Y: rows in 5 groups, each row roughly a mix of its group's directions:
Y (163 x 10):
[[ 28  22 -20  22  -7  -3  15  23  18 -16]
 [-29   2  -9  -3  25  14 -21  14   0 -34]
 [ 18  -8  11  12  16 -11 -43 -15 -12 -16]
 [ -9   9 -25  39  10  -8  22  -3  -1 -26]
 [ 16   8 -24 -18 -24 -12  23   5  22  24]
 [  2  -6 -14  14  16  37 -26 -14  -1 -26]
 [ -2  24  16  23  16  13  -1  41  -3 -10]
 [-32 -17  31  14  14  -4 -13   9 -24  -8]
 [ 33  18   1 -12 -24 -17  23   0  -8 -24]
 [ 41 -13  12   2  11 -15 -22   2  -8 -26]
 [ -6  -7   8  39   9   1   7  11   5 -41]
 [-12 -41  22 -23   7  -3 -16 -18   0 -11]
 [-25   3   6  20  16  32  30  18   6   0]
 [-10  18 -11  35   6 -35  -3  -1 -10 -21]
 [ 29  21   1 -20 -22 -16  32   0   4   8]
 [-10 -22  24  18  -2   6 -38  11 -13  16]
 [ -2  15 -29  20  -5 -15  10  12 -17 -36]
 [ -2  20   2  16   7  -4  -4  45 -15 -24]
 [  7  -4   6 -25  -4  45   4  -4   8  27]
 [ 20  12   2  26  -2  20 -36  -6  -4 -25]
 [-36  11 -23 -14 -11   8  22  11  17  18]
 [ -3   0  22 -14 -10 -24  11  13   6  43]
 [ 12  -8  23 -21  -3   2 -20  -5  11  42]
 [ -4   0  17  -7  13  -4  12 -50 -18  -4]
 [ -4  16 -24   8  -7   1   0  45  12  21]
 [ -6  -4   7  11  10  34 -40   2  18  13]
 [ -3   9 -21  41  -9  30 -16   2   0  -7]
 [ -9  14 -25  29  12   5  24  17  -8 -27]
 [ 15  20  -1 -27 -14 -23  34   5  11 -13]
 [ 19 -11   1 -42  -8   7  13  -7   5  30]
 [  4   5 -14  30   9  35 -30 -11   1 -12]
 [ -1 -13   2 -18   0 -25  -1 -41 -27  -5]
 [-20 -17 -11   9   0  40  27  -3   5  18]
 [ -9   2  -5 -18   9   0  25 -40   5  28]
 [-15  31  -4  29   6   3 -31   2  -5 -21]
 [-17  11 -30   6  -4  -3 -16  44   4   1]
 [-16 -14  21  16  22  -5 -42  -2  -8   2]
 [ 40  -7  22  11   6 -18 -21  -9 -18  -9]
 [ -8  19 -17  13   2 -14 -31  39  -2  -6]
 [ 41 -10  23   9   4 -21 -20  -8 -17  -7]
 [ 11  15  -5  32  -4  19 -31  -1  -2 -29]
 [ -3  -5 -32  36  12 -13  25  -2   3 -16]
 [  6 -19 -40 -19 -11   1  14 -27   2  14]
 [-45  -3  -4  14   8  16  17  15  13  18]
 [  6   2 -10  29   7   7  29  10  -1 -39]
 [-41   4  -9  -5 -15  11  26   3   7  25]
 [ 19  26 -32   9   5   9   7  -4  28  20]
 [ 16  24   1  34 -20 -12 -23  13  -1 -19]
 [ -1   4  21  16   7  15  -9  42  -3 -27]
 [  9  -1  14 -38 -18  -1 -21 -14  -1  29]
 [  6  -9  25 -42 -13  -5 -23  -3  -4  19]
 [ -9  15 -24  -4  -7   2  -8  41  10  28]
 [ 24 -28   8  11  10 -33 -15   6 -14 -18]
 [ 30  26 -11  22 -19  13  18  16   6 -15]
 [ 16  19 -10 -16 -20 -21  41   3   2  -5]
 [-21 -21  17  19  22  -2 -37  -4  -8  -9]
 [ 32  31 -13  24 -18  11  -1  11   1 -17]
 [ -8  -4  20 -20   0 -26  13   7   6  42]
 [-34  13 -29 -17 -11  17  16   0  18  11]
 [ -9  28 -27   2  -4 -16 -19  36   1   5]
 [ 10  -7  -7  11  13  39 -31 -15   0 -18]
 [ 11 -28   3 -15  -4  -1  29 -39  -6   2]
 [ 25 -20   3  -7  -1   7  32 -29  -9 -21]
 [ -6   8   9   2  -5  16 -25  42 -11 -25]
 [-26  21 -22 -19 -19   6  28   3   9  18]
 [ 18  12  26 -23  -5 -20   5   1  10  36]
 [-19 -13  -4 -42  -5 -12   1 -12 -15  27]
 [  8 -19  26 -31  -7  -5 -22 -11   7  29]
 [-16  18 -19   2  -1 -10 -26  40   5  17]
 [ -8   7  13 -31   4 -26  21   7  20  27]
 [ -2 -12 -30  31  -1  -3  14   1   0 -37]
 [-15  12 -22  -2  -5 -13 -29  40   5   5]
 [  8 -25  11  -5  -3 -20  -8 -33 -21 -27]
 [  1  -8  -5  40   2  22 -30  -8 -20  -3]
 [ -6  34 -13   2 -15   0  21 -11   2  38]
 [ 23   3 -22  40  -8  -3   0  22   3 -20]
 [ 10  10  15  21   6 -39  20 -14  -7 -22]
 [ -2  26 -17  25  -3   9 -17  36   6  14]
 [ -4   2 -20  36  15  -1  31   4   1 -26]
 [ 19  -3  18   5   7 -14 -30  32  -2 -27]
 [ 15 -15 -30 -16  -3  13  27 -23   7  21]
 [-10  13 -19  -2  -8   7 -21  41   8  26]
 [-20  22 -13   9  -1 -17 -33  32   4   3]
 [ 27   9   3   5   4 -25  -5 -33 -19 -25]
 [ -7 -13 -23 -37   9  12  29 -14  -7  15]
 [ 28  12 -24   0  12 -11  11  32  25   1]
 [ -2  24 -23  14   1   1 -31  32   9  13]
 [-22 -34   9   1  14  14 -32   4  -8 -19]
 [ 19  26 -11  23 -14  18  16  30  14  -2]
 [-23 -18  30   3   9   7 -17  -5 -28 -24]
 [ 16 -24  21  -5   1   7  37 -28  -2  -6]
 [-30 -30  10 -26  19 -11 -16  -6   2  16]
 [  4  12 -11  19  13  26 -29  -9   9 -33]
 [ 28  17  -7 -14 -26  -4  36   0   2  16]
 [-17 -12  21  10  23   8 -25   2 -20 -31]
 [ -8 -26  18 -19  17 -12  20 -35   0  -9]
 [ -7   1  14 -42  -6  -1   1 -32  -4  21]
 [ 15 -11   8  -1   0   4  40 -38  -5  -2]
 [ 10 -24  18   4   4  19  27 -34  -4 -16]
 [  2  -1  17  31  11   0 -44  -6 -15   0]
 [-12   1  11  41  -2   0 -37   9 -10  -3]
 [ 46  -9  10  20   9  -9 -21 -15   1   2]
 [ -4 -28  23 -45   4   8   5  -7  -2   6]
 [-10  34 -11  22   5   1 -26  31  -1  -8]
 [ -1  -5  17 -29 -22  -4  12  25  19  29]
 [  5   2  12  -2   4  -9  22 -47 -22 -10]
 [ 12  15 -31 -10 -17   4  20  -8  27  25]
 [  8 -29  24   2   4  17  31 -28   0   2]
 [  4  -8   7 -43  -5  10   3 -21   1  32]
 [-19 -27   8 -35  -1 -12 -15 -19 -16  12]
 [ 11   3 -21  23   6  -6 -24  -8 -21 -36]
 [-35 -29  13 -17  17  -4 -18   5   4  19]
 [ 32 -25  16   0   1  -5 -26 -18  -9 -24]
 [ 14  -5   9  12  26  16 -38 -23 -12  -5]
 [ 24  35 -19  20 -22  11   5  20  -2  -2]
 [-14 -14  -1 -12  -6 -32  37   4 -17  17]
 [-25  -9  10   9  19  -2 -43 -11 -14 -15]
 [  1 -18  25   7  10  -4  13 -40 -11 -24]
 [-27 -14   6 -24   7   1 -39  -4  -6  21]
 [-26  30  -5   2   2  30  32   6  -2   3]
 [-16   0  17 -26 -14   8 -44   0  -2  13]
 [  9  21   3  36  11  -8 -11  19  -9 -31]
 [  1 -14  20  15   5  16  36 -31  -1 -15]
 [ -2  15  -3  42  13 -18 -19  15 -13 -18]
 [ 36   8 -22   2  -8  15  16 -16  27  15]
 [  3  -9  17   7   7 -12  -5 -45 -23 -20]
 [ -7   8  -1 -23 -18  -8  31  18  23  26]
 [ 18  25 -17  36 -12  -1 -17  22  -5 -12]
 [ 20  16   3  39  -6  18  -8  17  10 -24]
 [-32 -28   5 -29  10  -8 -14   1  -2  24]
 [-21  23  -9  10   0 -18 -25  37   8   4]
 [-19 -26  22  -7  17 -10 -14 -34 -15  -6]
 [ -3 -29  29 -10  -8   5   0 -33 -21 -15]
 [  9   4  18 -31   5 -21  17  -3  10  37]
 [-18  23 -26  30  12   1  24  -1  -6 -19]
 [ 27  29 -10  36 -10   2   9   6  -3 -20]
 [ 21 -29  11   0   3  12  30 -28  -8 -16]
 [-18  -4  17  31 -21  -7 -25  28  -6  10]
 [  1  -1 -20  30   2 -11  10  22  -7 -39]
 [ -7  12 -20   5   0  -4 -33  43   1  -1]
 [ 10  13  16  30   7   9   3  35  -1 -27]
 [  6  28 -27  -3  -9   9  -9  34  14  20]
 [  8  16 -34  -6 -12  -1  14  -2  31  27]
 [-21  28 -21  18   1  -5 -27  28   1   7]
 [ -5 -16   8 -43 -15   9  16 -20  15  13]
 [-41  17 -20  -8  -9  -4  13  10  10  26]
 [ -4   7  20  16  15   9   5  40  -7 -29]
 [ 22  -4  21   2   9 -14 -31 -10 -26 -25]
 [ 53  12 -10  -8 -13  -5   9 -11   7   1]
 [ 27  -3  13 -10  -5  -2 -25 -29 -21 -25]
 [ 14  19 -11 -19 -13   1  18   5  17 -42]
 [ 26  23 -17   7   9  -9  22  31  18  10]
 [ 18 -14  17  -2   1  27  32 -26  -2 -18]
 [  8 -12  33 -25  -7  -2 -25  -7   9  30]
 [  9 -10  12 -12  -3  10  35 -41   0   8]
 [ 14   9  12  31 -11 -26 -26  20   0 -17]
 [-30  -6  -5  12   1 -18 -34  30   7  -2]
 [-10 -12   9  13  27  17 -44  -9   1  -9]
 [  3  15  -3  30   7   1  -5  44  -6 -20]
 [ -4  21   2  39  15  -7  20  14  -3 -27]
 [  5  -5  -5  40  16   9  12  30   7 -21]
 [ 17 -30  10   2   3   1 -12   1  -6 -45]
 [-19 -22  37  14  19  16  -2 -19   2 -10]]
one row of each group, then the others: which group is each in?
[-15  -9 -28  27  23   2  33  -2   3 -13] -> C
[-25 -25  -1  12  27  17 -32  -6  -4 -11] -> G
[  5  34 -31   0  -5   9  17  -5  20  23] -> F
[ 12 -19   7 -13  -2   4  31 -42  -4  10] -> U
[  8  31 -21   9  -8  14 -26  30  11  11] -> J

[-28  -5  16  15  29   0 -16  24 -13 -19] -> F
[-16  15 -27   2  -2 -10 -35  32   0   7] -> U
[-10   2 -13   4  -3   7   6  49  20  21] -> J
[ 16 -31 -15  18   6 -21  15 -20 -21 -17] -> U
[  4  16 -27  31   4  25 -10 -10   1 -27] -> G
[ 22   7   6 -23  -9 -31 -22  -5 -24 -20] -> F
[  2  21  -6  18   5 -41 -25  10  -9 -14] -> U
[-48   0 -10 -14 -12  20  18   0   6   5] -> F
[-27 -10  29  17  18  13 -14  -5 -25 -16] -> F
[-18  32 -20  16  -1  -9   9   5 -20 -32] -> C
[-14  12  20   0  -7   5 -34  31 -11 -23] -> C
[  4   4   9  44  -1 -22   0  -6   6 -31] -> C
[  6 -19  -9  19  -1   1  18   8  33  35] -> F
